Each row has a name. After each piece below comes the name of the row it's from, unless a question asks for something else. Each question is about the rows just above it. Places in a row count from 1.

[119  98 104 159 133 143 129 202] : Somi
[119  98 104 159 133 167 129 202] : kulo
[145  98 102 164 115 164 142 167] : Vapu
[120 143 145  88 146  96  91 118] : kiz
[178  98 104 159 133 143 129 202] : kimeb
[118 111 144 112 110 111 117  87] : nam
Row and place of [102] in the named rows: => Vapu, 3
Row and place of [117] in the named rows: => nam, 7
Which row holds [119  98 104 159 133 167 129 202]? => kulo
[96] is at row and place => kiz, 6
Where in the named rows is [112]? => nam, 4
Where in the named rows is [144]? => nam, 3
find: [119  98 104 159 133 143 129 202] => Somi

[124  81 178 178  59 139  56  73 153 107  91 158  93] -> med
[170 168  60  64 189 176  59  69  58  70 190  65 190] -> Vapu
[170  69 176  60  58 189 168  70  59  64 190  65 190] -> sulu
find: [59 69 58 70] => Vapu
The row with [168  60  64] is => Vapu
Which row holds [170  69 176  60  58 189 168  70  59  64]? => sulu
Which row holds [178  59 139  56  73 153 107  91 158  93]? => med
[107] is at row and place => med, 10
find: [ 60  58 189 168  70] => sulu

[ 97 146 107 171 175 169 145 146 142 189 120  56 190 117 162 172  86 161
  78 135 148 137 123 122 175  81 117 106 138 157 148 160 165 103 146 106
 148 136 152 178  92 125 119] : Tosag
[125 154 124 185 172 173 138 133 146 189 126  73 183 108 161 169  88 149
  88 137 150 132 128 124 165  91 123 105 136 152 158 159 167 109 147 112
 147 147 147 183  91 144 114] : sulu
[ 97 146 107 171 175 169 145 146 142 189 120  56 190 117 162 172  86 161
  78 135 148 137 123 122 175  81 117 106 142 140 149 140 144 104 140 132
 152 145 150 173 110 136 130] : Fof
[115 150 112 167 171 167 133 143 149 185 121  74 185 112 156 169  93 159
  84 137 150 136 128 124 169  93 122 102 149 153 152 153 167 101 141 115
 147 134 156 178 103 135 111] : med
Row and place of [105] in the named rows: => sulu, 28
The row with [152 153 167 101 141 115 147 134 156] is => med
find: [ 97 146 107 171 175 169 145 146 142 189 120  56 190 117 162 172  86 161
  78 135 148 137 123 122 175  81 117 106 138 157 148 160 165 103 146 106
 148 136 152 178  92 125 119] => Tosag
Which row holds [165 103 146 106 148 136 152 178  92]? => Tosag

[157 155 208 122 118 150 138 107 128]  Tosag
[121 150 205 131  89 182 106  86 141]  kimeb
[156 149  85 119 111 165 171  84 141]  nes
[156 140 210 119 111 165 149 100 141]  Fof
[156 145 208 124 103 171 156 104 142]  zigoz
[202 131 201 122 118 150 138 107 128]  kulo
Where do [202 131 201 122 118 150 138 107 128] appear? => kulo
[205 131] is in which row? => kimeb
[121] is at row and place => kimeb, 1
Row and place of [84] in the named rows: => nes, 8
Row and place of [140] in the named rows: => Fof, 2
Where in the named rows is [145]? => zigoz, 2

[201 111 187 189  92 194  98 211  93  61 194  63] : Fof
[200  61 194  98 189  94  92 211 187  63 194  93] : Somi
[ 78 170  72  99 131 105 112  69 182 188  89  79] : med
[ 61  94  92  98 194 187 211 200 189  59 197  97] : kiz
Which row holds [200  61 194  98 189  94  92 211 187]? => Somi
Row and place of [112] in the named rows: => med, 7
Row and place of [89] in the named rows: => med, 11
find: [ 61 194  98 189  94  92 211 187  63 194  93] => Somi

[132 127 129 128 125 137] : med
[129 128 126 125 125 133] : Somi
[129 127 133 126 129 131] : kimeb
[119  44 177  67 138 124] : Fof
find: [129 128 125] => med
Where do [126 129] appear? => kimeb
find: [133 126] => kimeb
Row and place of [138] in the named rows: => Fof, 5
find: [125 133] => Somi
[137] is at row and place => med, 6
find: [138 124] => Fof

[180 133 129 145 166 138] = Tosag
[101 142 139 123 143 130] = kulo
[142  75 139 123 102  59] = nes
[ 76 128 138 117 115 115] = med
find: [101 142] => kulo
find: [128 138 117 115 115] => med
find: [123 102] => nes
[75] is at row and place => nes, 2
[76] is at row and place => med, 1
find: [117 115] => med

[ 95 118 146 154  59 132 113 155 111  99 110 105 113 108 102 115 105 174
 157 125 115 143 118 160 159 177 134 157 102 143 192 154 145  77  88 139
 132 122]  Vapu
[145 123 131 113 205 129 150 137 158 161 163 119 176 135 134 146 147  76
  98 150 112 106 133  80 146  98 126  65 145 111  87  62 119 174 140 113
 129 143]  nam
[ 97 126 131  73 135 146 171 152 112 152 138 164 129 153 135 137 143  75
 108 132 107 112 121  92 146  85 153 112 152  91 142 120 118 150 187  75
 148 113]  zigoz
[145 116 130 121 204 138 122 116 180 154 158 116 169 129 110 156 130 116
 119 149 131 107 155 122  85 120 103  64 157 125  95  83 123 194 120 136
 109 139]  kiz
[150 137 159 161 163 119 157 144 164 116 129 142 151 157 110 121 107 150
  97 115 101 170 167 120 157 150 167 149 119 115  97 127 109 125 101  68
 124 109]  nes
[114 113  96 154 129 149 134  83 115 166 144 100 112  72 132 144 153  96
 136 208 113  72  76 153 107  61  91  61  89 112 145 100  75 150 205 168
 102 183]  med
[150 162 120 144 199 134 104 145 139  97 121 116 133 146 126 121 122 161
 149 109 137 154 133 135 110 188  93 112 152 152 119 106 169 142  65 167
 170 106]  Somi
find: [150 162 120 144 199 134 104 145 139  97 121 116 133 146 126 121 122 161
 149 109 137 154 133 135 110 188  93 112 152 152 119 106 169 142  65 167
 170 106] => Somi
Where do [150 137 158 161 163 119] appear? => nam
find: [131 113] => nam
[188] is at row and place => Somi, 26
[73] is at row and place => zigoz, 4

[ 92 116 202 182 100 127 135 109 154 142 161 166 129  98 158 154  98  89
  90 177 119 117 144 122 151 139  45  86  86 129  85 156 151 119 155  94
  99  87 113 115 128 172  73 100  99 147 157  99 107 119] = sulu
[132  85 199 180 102 114 140 114 178 142 159 143 139 105 155 157  93 104
  84 186 127 115 155 108 159 128  63  98  94 125  83 153 136 111 156  97
  97  72 114 131 111 176  81 111  96 154 150 111 113 106] = kimeb
[ 97 112 200 182 103 140 114 109 179 140 156 159 135  97 156 151 102  87
  87 170 119 115 146 117 151 138  52  93  94 129  85 155 147 123 156  96
  96  73 113 118 124 173  75 106  98 155 155 112 111 120] = Tosag
Row and place of [143] in the named rows: => kimeb, 12
find: [114 140] => kimeb
find: [102  87  87 170 119 115 146] => Tosag
find: [115 146 117 151 138] => Tosag
[81] is at row and place => kimeb, 43
[ 97 112 200 182 103 140 114 109 179 140 156 159 135  97 156 151 102  87
  87 170 119 115 146 117 151 138  52  93  94 129  85 155 147 123 156  96
  96  73 113 118 124 173  75 106  98 155 155 112 111 120] is in which row? => Tosag

[128 126 136 120  86 177 152 157 144 116  65 108 129 217 162 122 139 146
 131  98 137 123 159 106 205 153 139 136 151  96 126 130 126 129 126 119
 117 114 125 130 117 131 109 120 144 139 127 126 136 119 142 114 131 127
 123 134]  kimeb
[179 151 117 120  86 177 152 157 144 116  65 108 129 217 162 122 139 146
 131  98 137 123 159 106 205 153 139 136 151  96 126 130 126 152  82 155
 113  93 185 148 114 158 100 141 164 167 140 109 144 112 117 120 133 108
 177 127]  nes
[129 126 118 117 114 125 141 145 125 125 123 128 137 134 120 125 134 129
 123 118 122 129 121 116 143 136 137 126 116 125 120 149 128 126 134 109
 111 119 121 129 116 122 111 120 135 138 139 134 138 118 135 116 137 133
 123 135]  Somi
[135 122 137 117 115 134 139 134 126 125 111 127 134 125 116 111 139 156
 115 112 123 138 138 123 154 130 132 136 127 120 114 141 140 122 126 102
 117 103 121 137 114 120 102 132 130 140 136 136 124 123 148 133 124 130
 124 139]  zigoz
[148 133 124 130 124 139] is in which row? => zigoz
[128 126 134] is in which row? => Somi
The row with [129 126 119 117 114 125] is => kimeb
Where do [121 116 143] appear? => Somi
[114 125 141 145 125 125 123 128 137] is in which row? => Somi
Where do [132 136 127 120 114 141 140 122 126 102 117 103] appear? => zigoz

[141 111 104 132  77  78 138 195 144]  kiz
[133 126 128 137 141  92 144 159 137]  Somi
[125 138 133 133 137 102 156 138 165]  nam
[137 144 120 131 151 122 138 122 165]  med
[128 151 122 129 147 127 146 119 159]  Fof
[134 131 159 115  92 137 128 144 153]  Vapu
[119 141 127 129 154 134 160 112 162]  Tosag
[123 140 112 138 145 152 141 121 151]  kulo
[120 150 126 130 142 148 144 112 137]  kimeb
[124 138  96 143 141 161 130 116 146]  sulu
[100 157 129 142 131 142 142 118 130]  nes
[106 181 104 139 146 144 137 114 135]  zigoz
[116] is at row and place => sulu, 8
Where in the named rows is [145]? => kulo, 5
Row and place of [100] in the named rows: => nes, 1
Where do [128 137 141  92 144 159] appear? => Somi
[181] is at row and place => zigoz, 2
Where in the named rows is [121]? => kulo, 8

